One turn moves every row onto another: examples first, then more rows asked
K_767: [-13  11 -15  10 -15   6  -1  15 -21  33  13 -14 -18 -13]
K_860: [  5 -15 -20  -7 -25  26 -24  13  17   7 -24  23   7  -6]
K_704: [-14 -36 -14  16 -21 -11 -40  15   5   6  13   2   9  22]
K_715: [ 13  -5 -10  -3 -26  21 -21   4  18  16 -27  22   9  -6]
K_910: [-24   5 -27  31 -27   0 -23   5  12   7  -7  17  29 -14]
K_991: [-42   6   1   5 -27  -5 -19  13  22  10  16  10  34   4]
K_809: [-10  18 -21  13   4   7 -13  21  22  -1  21   7   2 -39]
K_220: [ -6  -8  16 -28 -14   2 -16   3  -1  28   6 -23  -5   1]
K_576: [-32  -4  17  -6   7   2  -4  -9 -16  -4  27 -11  15 -11]
K_552: [-21 -15 -23  27 -20   7 -21   3  14  26  10  13 -31   6]
K_274: [-12  10 -21   8 -13   0 -19  36 -19  19  -2 -19   3   6]
K_905: [ -8 -13  24 -24 -26  -7 -14   3  16  23  25   3  16 -11]
K_685: [ 21 -25 -16  -4 -29   3 -15  -3  15  25  27  -5  16 -16]
K_431: [-11 -16   2  27   3   4  -8  -7   8  -7  -1  39   5  16]
K_481: [-33   7   7 -12  -1  16 -18  15  -2  -4 -21   1  10  14]
K_188: [-26   5  14 -16 -23  15 -15  13  23   8 -11  27  17   7]
K_717: [-11 -28 -20   5 -11  21 -17   1  -3 -21  22  12  33 -17]
K_499: [ 12 -31   6   5   5 -12 -36  15   2   1   1  14 -12   1]
K_560: [ -1 -13  -1  26  17   3 -12   1   8 -13   5  32   1  14]
K_52: [ -8   2 -15  -2   6  20 -18  21  11 -13  20   6  -2 -42]
K_138: [-30 -16  -3   0   5  -8   8   9   0 -20 -17  -6   0   3]
K_648: [  5  15 -23   7  -5   6 -13  21  30  11  29  -7   4 -26]
K_893: [-33  15  -7   8 -13  -4 -11   6   8  19  17 -22  24  19]
K_853: [-14   4 -33  32 -25  -2 -12   6  23  11   4  17  30 -11]
K_407: [-15 -28   0 -19  -9  -5   2  10   1  -3 -12 -22 -15   4]
K_245: [ -7 -20  -2   2 -24  12 -15 -14  -5  13   4  18  -6 -47]
K_661: [ -3 -16  -7   8 -16   0  -9  -8   4  12   2  28  -3 -50]
K_527: [-25 -13   1   7   4 -18  23  -8   1  -6   7 -14  -4  -8]
K_632: [ 10  -2   0  -7   5   1 -13  26 -29   5   8 -17   8  -1]
K_270: [-19  15 -13  18   2  17  13   5 -25   8  21  -4   2  -4]
K_478: [ 17 -20  -7   5 -26  -8 -20  -8   7  21  27  -8  27 -19]
K_852: [ -7 -18  -6  28   2   9   0 -18   7  10  35  18 -18   0]
K_408: [-10 -21 -19   8 -18  30 -17  -7  -2 -15  20   8  36  -3]
K_374: [ -1   1 -21 -10   0  31 -22  29  18 -12  17  -2   3 -21]
K_545: [-21 -23 -14  22 -32  -2 -23   1  13  31   2  16 -24   7]
K_849: [  0  14   2   4  13  15   5  17 -25   2  -8   8  -2  -4]
K_517: [-32  19  13   3  -6  -6  -2  -4   4  28 -10   5 -12 -17]
K_31: [-22 -17 -16  -2 -17  -8   8   8  13   6   2 -32  -1  20]
K_380: [ 12   9 -22  -8  -7  23 -19  28  30   9  16  -6  -2 -18]
K_491: [-24  -2  -9   8 -12 -15  22  -1  17  15 -10 -14 -15   3]
K_923: [ 10 -40  14   2  -2 -12 -28   3   0   2   0  21  -5   3]
K_61: [-34 -13  15 -13 -19  13 -10  -2   7  -3  36   8  29  -5]
K_958: [-16 -27  -4  27 -13   4  -1 -22   5  15  36  17  -8   4]
K_265: [-34  -2  20 -12 -27   1 -11   2  14  23   3  24  -2 -26]
K_476: [-11 -32 -21  18 -16  -8 -43  19   5   9  20  -6  -5  14]

K_853 turns into K_661
K_715 turns into K_478
Now find these:
K_923 turns into K_704
K_893 turns into K_517
K_767 turns into K_270
K_491 turns into K_527
K_552 turns into K_852
K_61 turns into K_188
K_52 turns into K_374

One turn moves every row onto another: examples first, then more rows asked
K_654: [ -7  -7  -2  -8  16   7  19 -20  39  -8  -9   7  17 -19 -12]
K_81: [ 19  28 -13 -12 -16   9  -2   4  12  -5  15  -1  -7  13  13]
K_801: [  8   3   1  11  -1  10   9 -26  -3  -6 -31 -10 -25   2  -6]
K_164: [ 10 -20 -21  16 -12 -26   9 -24  -9 -10   8  -5  16   7   2]
K_69: [18  9  8  3  2 27 -9 34 14 -7 20  0  2 -4  9]
K_688: [ 10   4 -11  -2  -2  30  -5  27  19  -8  15   0  -2   0  20]
K_28: [ 11   0  21  14   0  21 -16 -16  -4   2 -23   5  28  -2 -11]
K_200: [ -2 -33 -18  20   9 -14  11  27  -5   2   1  -4 -23 -11  -2]
K_301: [ 21 -12  -7  14  -5 -33   5 -23  -6 -12  18 -13  20   3  -7]
K_382: [  0  -1  20   0  23   0  19  -2  34  -3  -9   6  -6 -26 -30]
K_931: [ -5 -27 -19   5   8 -20  -6  39   6  23   5   6  -8 -16  -7]
K_157: [ -9  -5  -2   1   4  21 -11  13   5  25 -36  12  -9  -9  -4]
K_470: [  0  13   5 -17   9 -12  10 -15  35  13 -11  16   8 -16 -27]
K_707: [ 29  32   5  -6 -13   6  -8   9   8  -3  19  -3  -4  10   1]
K_878: [ -5   7  -4 -17   6  -4  14 -23  40   4 -12  14  18 -14 -18]
K_419: [  6 -21  -3   6   3 -23 -19  30   1  25  11  12  25 -13 -14]
K_882: [ 15   3  16  15  -2  13  -4 -33  -7 -11 -25 -10   6   2 -11]
K_618: [ 10  15 -23 -10 -10  19   0  13  19  -7  12   0  -6   7  23]
K_104: [ -3  -5  11   6   2  23 -21   6   2  21 -29  14  22 -10 -10]
K_163: [ -5  -3  -8   4   4  15   3  -4   3  12 -38   0 -32  -4  -2]
K_205: [ 12 -12   2  11  -6 -30 -17  20 -12  25   7  14  21  -5 -19]
K_193: [ 29  22  17   2  -3  15 -10  25   9  -7  22  -3   0   3  -2]
K_558: [ 10 -21 -22  12   0 -29  17 -14   0 -13  10 -18 -16   0  -1]
K_484: [ 16 -10  -8  11 -14 -31 -10 -10 -14   9   9   6  32   5 -11]
K_742: [  3 -24  -2  16   6 -20  -6  38  -8  24   3   9  -6 -14 -15]
K_687: [ -5 -10   8  -1  24  10  22 -11  38 -12  -6   2   4 -24 -18]
K_279: [ -2 -27 -28   6   8 -23  13  16   5   5   4  -9 -30  -9   2]
K_960: [  2 -33 -26  18   1 -15  19  -5  -6 -13   6 -11 -12  -3   7]
K_273: [ 18 -14   3  11  -5 -28 -15  -2  -5   6  17   1  40  -5 -14]
K_255: [  2  11  19 -10  16  -7  12  -4  33  10 -10  11  -3 -22 -35]

K_688 turns into K_618
K_931 turns into K_279
K_470 turns into K_255
Now find these:
K_742 turns into K_200
K_163 turns into K_801

One turn moves every row onto another: examples first, then more rows asked
K_503: [ 17   4  24   3   0  42   2   1  17 -22  10 -12]
K_139: [ -5 -27   9  -3   4  -8  22  28 -15  10 -15   8]
K_91: [ 19  -8  39   9  15  -3 -28  -4  -3   2  -2   3]
K_432: [-19  -6  29   6   6  20  15  15   4 -25  11 -11]
K_33: [  3 -12  -6  17 -15 -11 -10   4   4  14 -10  19]
K_77: [ -6 -14   5  10   3  27 -25  26   7   3 -32  14]
K_936: [  9  16  36 -11   5  -9 -25   3   2 -12  -4 -20]
K_464: [ 17 -14  24 -25   0  17  18  19  10 -26  20 -18]
K_450: [ 18 -31   0  -5   5  13 -18  27  41  -6   2   4]
K_358: [ -6  -1   6 -15 -12  38   3  33   9 -31  -2 -11]
K_379: [ 15   5   0 -10   2  -8 -14  32 -22  20 -21   7]
K_979: [ 17  -1  10  -6 -13 -31 -22   1 -11   8  -4   3]
K_480: [-14  14   8 -24 -14  29  -5  34   6 -18  -5 -15]
K_749: [  7  -3  13  -7  26  12  23  35  -7  14 -16  -7]
K_531: [-17 -18  18 -15  -8 -23  -9  16 -12 -10 -19  -4]
K_473: [ 14 -11  19 -29 -10   5  16   6  19 -16  25 -16]
K_845: [-30 -11  21   9   5  17  12  16  15  -9  13  -2]
K_673: [ 28 -14  -4   7   7   5 -26  22   6  22  -8  21]
K_120: [22 11 24 -1  9 44 -3  1 21 -2 11 -8]
K_513: [17 14  4 -2 21 22 18 27 -1 19 -5 -5]
K_154: [ -1  23  20 -18  -1  -6 -32  19   3 -13   2 -20]
K_261: [ 21 -22  19  11  -1   0   1 -24  11   6  -8  10]
K_567: [ -6   3  -7   7 -33   6  11  -6  17  -9 -16  -7]
K_867: [ -4 -22   3   6  11   8 -22  28  37  -4  14   9]
K_596: [ 43  -6   9 -31  -1   8  -4  15  -7   7 -22  -4]
K_37: [ 31 -27   4 -25 -17   2 -28  19  13  -9  -7   5]
K_214: [  2   3  -9  -3 -27  -3  21  -5  17  -2   2  -7]
K_216: [  0   7   0   8 -25  21  -6   4  -9   3 -35   6]

K_749 turns into K_450
K_480 turns into K_120
Now find these:
K_216 turns into K_91
K_358 turns into K_503
K_531 turns into K_596
K_513 turns into K_867
K_33 turns into K_979

One turn moves every row onto another: examples first, then more rows asked
K_732: [ -5  19  -3 -18 -16 -25  20  33  28  30  15  23 -19  10   7  23  -3  26
  -2  -3]
K_287: [ -6  12 -14  -5  -9  28 -13  35   5  31  -7  18 -25  24  16  -1 -15  -5
  22 -30]
K_524: [  7  22   4 -20 -20 -18  11  33  20  27  15   9 -33  13   9  38  10  18
   7  -8]
K_141: [  4  19   1  -4   0  23  -5  28   5  38 -15  18 -50  11  17   8 -12 -14
  24 -28]
K_914: [ 42   1  12 -11  12 -15  20   7   9  38  13  29  18   5  38   3 -38  17
  58  -7]
K_640: [ 13  14   4 -12  -4 -11  10  18  46  48  12  12 -10  13   4  29 -14  17
 -11  10]
K_529: [  3  25  -6  -4 -15 -24  26  32  22  33  14  23 -19   8  11  31  -7  34
   2 -11]
K_966: [ -1  17 -12 -18 -18 -16  19  23  13  33  21  28 -20  21  11  39   8  16
  -1  -8]
K_215: [ 46  -9  14 -14  15 -12  18   9   3  37  10  45   6  -5  33   5 -32  12
  58 -23]
K_324: [  9   9   8 -18   7  23   5  34  16  44 -21  31 -49  12  10   2  -5 -14
  26 -18]
K_314: [  1  -1   7 -12  20  30   2  33   2  61   8  10 -14   0  19   1  -1 -17
  46 -33]
K_302: [  3  25  -2 -19 -17 -27  22  24  17  28  21  25 -19  24  18  29   6  32
  14  -2]
K_242: [  1  -4  -7 -33   0  24  -1  40  12  37  -6  37 -35   8   1  -4  -6 -14
  14 -13]
K_435: [ -1  16 -10  -9  -5  17 -14  24   2  21 -13  12 -28  29   8   5  -7  -6
  17 -26]
K_623: [ 44  12   8 -24   5  -8   0   7   3  50  27  24  13  -5  40  -1 -25  24
  58  -4]
K_108: [  5  10  -4 -17 -10  -3  12  14  36  45  15  20  -7  38  10  33   3  13
  -3   4]
K_286: [  7   1  -5 -32   0  14   6  34   8  29 -19  36 -35  18  -4  -1  -1 -13
  14  -8]
K_971: [ 45  -8  16 -13  19 -12  -5  -4   0  34  23  27   1 -16  31  14 -36  -1
  45 -24]
K_927: [ 38  -2  15  -6  10 -20  16  15  13  46   8  24  15 -16  31  -3 -35  22
  58 -21]
K_41: [  6   2  -6 -13  11  28  18  38 -11  63   1  20 -15  -6  22   6  -8 -24
  43 -28]
K_489: [ 35  -1  13  -5  12 -10  23  30   2  27  13  26  14  -6  36   7 -34   7
  66 -23]
K_974: [  3  18  -5 -11 -16 -14  11  21  39  42   8  10  -7  22  10  24 -16  15
  -9   8]
K_272: [ 42   0  12  -1  15 -13  27  19  19  48   7  32  17 -13  29   3 -41  19
  47 -13]
K_779: [ 28  -1 -18 -15  -7  26   1  26 -10  62  -9  22 -14 -12  19  -2 -12 -20
  44 -25]
K_744: [ 39 -11  21 -18  24  -8   1  16  10  31  26  14   8 -23  26  12 -34 -15
  46 -10]
K_583: [ 10  32  -9 -26 -16  -7  -2  18  24  28  25  26 -12  24  21  17 -17  16
   1  21]
K_165: [ 36  -3  17 -24  19 -27   3   3  -2  29  34  23  -1 -24  29  12 -30   4
  44 -10]
K_739: [ 45   9   8 -32   5 -15   1   9  -6  48  35  29   4 -21  35   4 -23  15
  50  -2]
K_337: [ 17  17  -2 -22 -11 -14   9   6  33  43  18  12 -10  25  13  31  -7   9
  -3  21]
K_751: [ 34   0  16  -5  21 -23   1  11   9  36  30  17   1 -35  22  13 -34  11
  35 -23]
K_400: [ 15  -5   4 -21   8  22 -14  28   5  54   3  18 -18  -6  15 -10   9  -1
  55 -39]
K_2: [ 40  -5  13 -14  13 -24   4   8   4  45  19  17   5 -36  25   6 -37   4
  42 -16]
K_186: [ 27  -2 -17 -15   2  18   8  23 -24  54  -6  17  -1  -9  16   3  -8 -21
  47 -26]
K_38: [ 18 -10   7 -24  19  18  -7  21  -1  51   2  14  -2  -1  10  -9  11  -7
  56 -33]
K_388: [ 20  17   0 -16 -21  -2  18  26  38  44  -4   9 -15  30  11  33  -3   9
   6  12]
K_398: [  5  31  -3 -30 -14 -14   6  27  23  23  27  37 -16  25  20  13  -6  27
   9  13]

K_242 turns into K_779
K_272 turns into K_529
K_966 turns into K_971
Now find these:
K_744 turns into K_388
K_398 turns into K_739
K_914 turns into K_302
K_41 turns into K_141
K_732 turns into K_2
K_286 turns into K_186

